In the data rows, zero lies at 4.5, halfway between 4 and 5.
Some points:
[5 3 4 5 3 5 4 7 4 4 2 3 5 3 5 5 2 5 2 5 6 5 2 4]
[7 5 4 5 2 6 4 4 1 5 5 5 8 3 4 2 6 6 7 1 4 4 6 5]
[1 8 7 4 2 4 3 5 5 2 5 5 5 5 2 7 6 7 3 2 6 4 5 2]
[4 6 7 4 4 2 2 0 5 4 3 4 5 7 6 5 5 3 3 6 6 6 4 3]
[5 4 7 6 4 6 2 6 3 4 7 3 3 5 5 6 5 5 2 4 7 6 2 7]
[4 2 3 5 5 6 6 6 6 7 4 7 4 3 1 5 4 6 5 4 2 3 4 6]
[4 1 4 4 5 7 4 7 8 3 2 2 2 4 4 6 2 5 1 7 6 3 3 4]
[3 3 5 5 6 5 6 0 4 5 3 7 6 4 2 8 3 8 1 5 3 4 3 5]
[6 1 3 4 7 5 8 5 4 4 4 5 6 1 5 5 5 7 5 4 2 5 5 2]
[5 4 5 5 4 6 5 5 3 5 6 8 5 2 4 4 6 6 6 3 3 5 6 7]
[5 3 3 3 3 4 7 3 2 2 7 7 6 3 3 3 5 6 7 3 3 7 5 5]
[2 7 6 6 5 4 2 4 4 4 6 4 4 4 7 7 8 4 6 4 6 4 7 2]
[2 4 7 6 4 3 4 7 6 4 1 5 3 4 3 7 4 4 4 5 5 6 6 3]
[3 5 8 6 4 3 1 4 3 3 3 3 2 6 7 8 6 5 2 5 7 7 4 2]
[4 3 4 6 2 3 1 6 4 0 3 4 3 2 3 7 6 6 5 4 7 6 5 6]
[4 2 4 3 5 3 7 2 3 4 5 5 5 4 4 5 3 5 4 5 4 7 1 6]
[3 6 6 4 4 4 5 3 7 5 4 5 4 6 5 4 5 4 5 7 4 6 4 3]
[4 2 3 5 7 5 7 4 6 4 6 6 5 1 5 4 3 7 4 5 4 4 1 6]
[3 6 4 3 5 6 3 7 6 5 7 3 1 5 4 5 4 3 4 5 7 1 5 7]
[6 4 7 3 5 4 5 0 2 6 5 8 5 6 6 2 6 5 5 4 4 5 2 7]
[6 4 6 6 4 5 5 5 3 6 6 7 5 3 2 3 8 5 7 0 3 5 6 7]
[7 4 3 4 3 6 5 6 3 3 5 4 6 2 5 4 3 7 4 2 5 3 5 4]
[7 3 4 7 4 7 3 6 1 4 4 4 6 3 5 5 2 6 4 1 5 5 5 4]
[5 6 8 4 1 1 3 2 3 2 6 3 6 7 4 4 7 5 3 2 7 6 4 3]
[4 5 6 2 5 5 6 5 2 3 7 3 2 4 7 4 5 6 4 4 6 4 2 2]
[4 6 5 7 4 7 3 8 6 7 4 6 4 6 3 5 4 3 6 4 3 3 6 4]
[4 5 7 5 5 2 3 2 3 5 2 5 4 7 6 6 5 4 3 5 5 6 6 3]
[4 6 5 4 5 4 5 5 5 4 5 3 6 3 4 6 3 5 4 4 6 2 5 5]
[4 3 6 5 5 7 3 4 6 3 6 3 1 7 7 6 4 7 2 6 6 3 1 3]
[6 3 3 1 6 5 7 3 1 6 3 2 6 2 6 3 2 6 5 4 4 4 1 3]
[4 4 5 8 5 6 3 6 5 5 5 5 3 5 5 7 3 5 4 4 6 7 5 6]
[5 4 4 5 6 7 7 6 6 7 5 5 6 3 3 4 3 6 6 4 2 2 4 2]
[3 6 6 6 5 4 5 3 4 5 5 6 4 4 4 6 7 4 6 2 4 5 6 5]
[4 5 5 2 4 4 5 2 7 4 3 4 5 5 5 5 5 4 6 7 5 4 3 5]
[5 5 5 5 6 2 4 4 5 1 2 4 6 5 7 7 4 6 2 6 6 4 5 2]
[5 7 4 2 4 5 7 4 6 7 7 3 5 5 2 2 5 4 8 4 3 3 5 3]
[6 4 5 4 2 6 5 6 3 5 6 4 4 4 5 2 6 5 6 3 5 6 4 6]
[5 4 4 5 7 2 6 4 5 4 2 6 4 3 7 6 5 5 4 6 4 4 7 4]
[6 4 3 6 8 5 6 6 5 6 3 5 6 4 8 7 4 5 4 6 2 3 7 1]
[4 3 4 7 7 4 6 5 6 4 3 6 6 3 8 6 3 7 5 6 2 6 4 1]
[1 6 6 5 4 7 3 8 5 4 7 3 4 3 4 5 7 5 6 3 5 1 7 1]
[4 5 6 8 4 5 5 6 5 7 2 7 6 2 2 4 3 5 6 3 2 5 5 4]
[5 0 3 4 7 6 7 5 4 4 6 6 3 4 4 5 4 7 4 4 2 7 4 4]
[7 4 4 2 6 3 7 3 2 7 6 5 6 2 5 0 4 4 6 4 4 4 0 7]
[3 7 4 5 7 4 5 2 6 7 5 9 6 5 5 2 5 4 5 6 2 1 6 6]
[3 7 3 3 4 3 3 4 7 3 4 0 4 6 6 5 2 3 3 8 7 5 2 3]
[3 4 7 3 4 1 2 2 3 2 2 5 3 7 6 8 6 5 0 6 7 7 5 5]
[6 5 6 5 2 2 3 5 4 3 4 4 5 5 2 6 5 5 4 4 7 5 3 6]
[5 4 6 6 3 2 3 4 3 0 4 5 5 6 4 6 5 5 4 4 6 7 6 4]
[6 5 1 5 3 6 6 4 2 6 5 5 8 1 3 3 1 7 5 0 3 3 3 6]
[5 4 6 6 2 6 5 5 4 2 5 6 6 3 3 4 6 7 5 2 4 4 5 4]
[5 5 7 4 3 4 5 5 4 2 7 5 3 6 3 4 7 4 5 3 5 6 7 6]
[6 7 4 4 2 5 3 5 4 6 6 1 6 5 3 3 5 3 6 3 7 3 5 6]
[7 5 5 5 3 2 2 4 3 6 4 3 6 3 5 2 6 3 6 4 7 5 3 6]
[5 4 7 9 3 5 3 7 4 2 5 4 4 6 4 7 4 4 5 2 5 8 6 3]
[2 7 7 2 3 2 0 4 6 2 6 1 3 5 6 6 7 4 3 5 9 4 5 4]
[3 5 4 5 5 5 5 5 7 5 2 5 4 4 5 6 5 4 5 7 5 5 5 4]
[6 2 6 2 5 6 6 5 2 4 8 5 2 7 6 2 5 5 4 4 5 6 2 6]
[5 5 1 7 5 4 2 6 4 6 0 5 4 5 6 5 6 0 4 6 4 4 7 7]
[4 7 4 5 4 4 2 4 6 6 3 3 5 8 3 5 3 1 4 6 5 3 5 6]
[5 4 5 8 4 7 4 7 3 6 4 3 5 4 5 3 2 5 6 2 4 7 4 4]
[1 5 3 6 7 6 6 3 6 6 6 2 6 5 5 6 0 4 3 6 5 3 3 3]
[6 3 5 0 6 5 6 0 5 5 5 2 5 7 7 4 3 6 4 7 4 3 0 2]
[5 8 4 4 3 3 3 6 7 2 5 0 6 4 3 5 4 3 4 5 7 1 6 5]
[3 5 5 4 5 4 2 3 5 5 2 4 3 5 7 6 6 3 5 6 6 3 5 4]
[6 4 3 4 5 3 3 5 4 7 2 5 5 4 5 2 4 2 4 5 4 3 4 7]
[3 7 5 5 4 5 3 4 7 7 4 4 5 8 4 4 5 1 3 6 4 3 6 4]
[5 5 4 6 5 6 4 7 4 5 2 2 7 1 5 5 1 5 4 3 5 3 6 2]
[4 1 4 3 5 6 6 5 7 3 5 4 1 7 4 5 5 4 3 7 4 6 4 5]
[7 2 1 4 1 5 3 7 4 2 3 4 5 5 3 6 4 5 3 4 6 6 5 6]
[4 4 4 3 7 6 7 5 5 6 8 5 2 5 3 2 5 4 6 5 4 3 4 6]
[4 3 7 6 3 2 2 3 3 5 3 6 4 6 3 6 6 4 4 3 5 7 6 6]
[5 4 3 3 7 4 6 4 5 4 1 2 6 3 7 7 2 5 3 7 3 4 4 0]
[5 6 5 4 5 3 6 4 5 6 4 6 8 3 5 4 4 6 4 4 3 2 6 3]
[5 7 6 2 4 5 5 0 2 6 6 7 7 5 6 1 6 5 6 4 3 3 5 3]
[7 3 5 3 4 4 5 5 1 5 5 9 5 5 1 5 7 6 4 2 4 6 5 9]
[5 3 3 1 7 5 7 2 7 6 8 4 2 5 6 0 5 4 8 8 3 3 0 5]
[5 3 2 5 3 4 7 3 5 2 6 5 6 4 3 3 2 7 5 5 3 6 1 3]
[6 4 5 7 3 5 3 3 1 5 4 6 7 4 3 4 6 6 6 1 5 4 6 6]
[3 5 6 4 4 4 6 3 7 5 6 5 3 6 4 3 5 5 6 7 4 5 3 4]
Along one direction, these points spread out more than along any other. For each point below, how far along it does it lie, from 0 to 9? The average falls between 4 and 5, and the first point above lies past it.
[6 4 4 5 5 5 5 5 4 6 7 4 3 7 6 1 4 3 6 5 4 7 3 5] 4
[9 3 4 3 1 3 4 5 3 4 6 4 6 5 4 2 5 4 3 3 6 6 4 7] 4
[5 4 0 3 7 5 7 5 7 8 3 5 5 3 6 2 2 2 5 7 1 1 4 4] 2
[6 6 4 5 5 6 5 6 4 6 6 4 4 7 6 3 5 3 5 5 4 5 6 5] 4
[4 4 7 2 5 6 5 4 6 4 6 3 2 8 5 6 5 5 1 6 5 3 5 4] 6
[4 5 4 5 2 4 3 5 4 3 6 4 4 7 3 5 4 5 5 4 6 7 4 5] 6
[6 3 2 3 3 3 6 5 2 3 4 4 5 4 4 4 4 4 5 3 5 7 5 6] 4
[6 5 4 5 4 5 3 4 4 4 4 4 6 3 5 4 5 4 7 4 6 2 6 5] 4
[3 4 7 9 5 8 3 4 4 5 7 7 3 6 6 5 5 7 5 4 4 3 4 4] 4
[6 5 4 4 5 5 3 5 6 6 6 4 3 7 3 5 5 3 4 5 6 2 5 8] 5
[7 4 5 4 1 2 4 1 3 2 7 6 6 5 3 1 8 4 8 3 5 7 7 7] 4
[7 2 5 7 4 5 5 6 4 6 3 2 4 3 8 2 0 4 5 4 4 7 1 4] 4
[5 5 3 7 7 7 4 3 3 5 5 6 7 3 7 5 2 7 4 4 4 1 5 4] 3
[2 8 8 5 5 5 4 6 5 5 6 2 4 7 6 6 5 3 3 4 5 6 5 0] 7
[2 5 7 6 4 8 3 7 5 4 7 4 1 6 6 5 6 5 5 5 4 6 6 1] 6
[5 5 5 6 2 3 2 6 3 2 4 2 4 6 1 6 5 4 3 3 7 7 5 6] 7
[4 3 3 5 1 5 5 6 3 0 6 7 4 2 3 5 7 6 7 3 3 7 7 4] 4
[7 4 4 2 5 3 7 0 0 6 4 5 8 3 5 2 4 5 7 3 4 5 3 6] 2
[1 7 5 5 6 3 4 5 8 6 2 5 8 5 4 6 2 4 2 5 3 0 6 1] 6
[8 5 4 4 4 3 2 4 3 5 5 3 4 6 5 3 6 2 5 5 7 3 4 7] 5
[3 6 2 7 4 4 4 4 4 5 5 6 4 3 3 5 7 1 8 4 3 5 8 6] 4
[7 4 3 2 5 3 3 5 4 4 3 3 5 4 6 3 4 2 4 6 6 4 3 8] 5
[5 2 3 7 6 8 6 9 5 7 6 7 3 2 5 4 3 4 3 3 3 3 6 7] 2
[5 6 5 6 4 4 4 4 5 6 5 7 5 4 3 5 5 4 6 3 5 5 6 7] 4
[3 3 5 2 5 4 5 3 5 5 1 3 2 6 7 4 4 2 3 8 5 5 3 5] 6
[5 2 1 4 6 8 7 6 5 7 5 7 4 2 3 4 5 6 6 5 1 3 5 4] 1
[3 7 4 2 6 4 5 4 7 4 4 3 7 4 5 6 1 4 3 7 5 3 5 2] 5
[7 5 5 3 5 3 4 0 2 4 3 6 9 3 8 3 5 5 8 5 4 3 4 4] 3
[3 5 5 4 6 5 6 6 6 3 7 3 1 7 7 3 5 4 4 6 5 4 4 2] 5
[5 6 5 6 2 4 3 4 3 4 7 4 6 4 4 2 6 4 8 2 5 6 6 4] 4
[3 4 4 4 5 7 7 5 4 6 8 6 2 3 4 4 7 5 8 3 3 3 6 5] 2
[4 2 6 7 6 4 6 5 5 4 2 7 5 3 5 7 4 7 2 4 3 6 6 4] 4
[1 6 7 5 3 1 3 5 4 2 5 5 2 6 4 7 6 4 3 4 6 7 6 3] 8
[3 4 4 5 6 4 4 5 4 2 5 5 1 6 7 5 6 3 5 6 4 7 6 3] 6
[4 6 4 5 5 5 4 4 4 6 4 6 5 6 4 5 4 3 3 5 5 4 3 7] 5
[5 6 3 5 3 5 5 7 7 6 3 4 4 6 1 5 4 1 5 5 4 4 7 6] 5
[4 3 4 1 6 3 6 1 6 3 5 3 2 8 5 5 5 4 3 8 4 6 4 4] 6
[5 3 2 3 6 4 6 5 6 3 3 3 4 3 4 6 3 5 4 6 5 5 4 4] 4
[5 0 3 4 7 5 9 3 2 7 8 8 6 2 2 2 6 8 7 2 0 6 4 5] 0
[5 2 2 2 7 6 7 4 8 5 5 1 4 1 4 4 2 5 5 6 5 1 3 5] 3
[5 5 0 6 5 5 3 6 6 7 4 5 3 4 5 3 5 1 6 5 4 2 6 7] 4
[2 8 5 5 3 1 1 4 7 2 3 1 4 5 4 6 7 1 5 5 7 4 8 4] 8
[2 7 2 2 4 2 2 4 7 3 3 1 4 4 4 6 2 2 3 7 8 2 4 6] 7
[4 4 2 6 5 5 6 5 5 9 2 6 5 6 3 4 2 2 2 5 0 4 5 5] 3
[0 7 9 3 4 3 6 5 6 5 5 4 4 7 2 7 4 5 2 4 5 4 4 2] 6
[5 4 4 5 7 5 7 4 3 7 6 6 5 3 5 3 7 5 7 3 2 5 6 4] 2
[5 5 3 3 4 6 4 4 6 5 4 4 4 6 4 4 3 3 4 6 4 4 4 5] 5
[1 5 4 5 5 5 6 7 6 8 2 6 5 5 3 4 3 2 4 5 3 4 5 6] 4
[6 4 6 5 3 5 4 4 3 4 4 4 6 6 4 6 4 5 2 5 6 6 3 6] 5
[3 4 7 7 3 2 3 5 4 4 2 5 4 6 4 6 4 3 4 4 5 8 6 5] 7
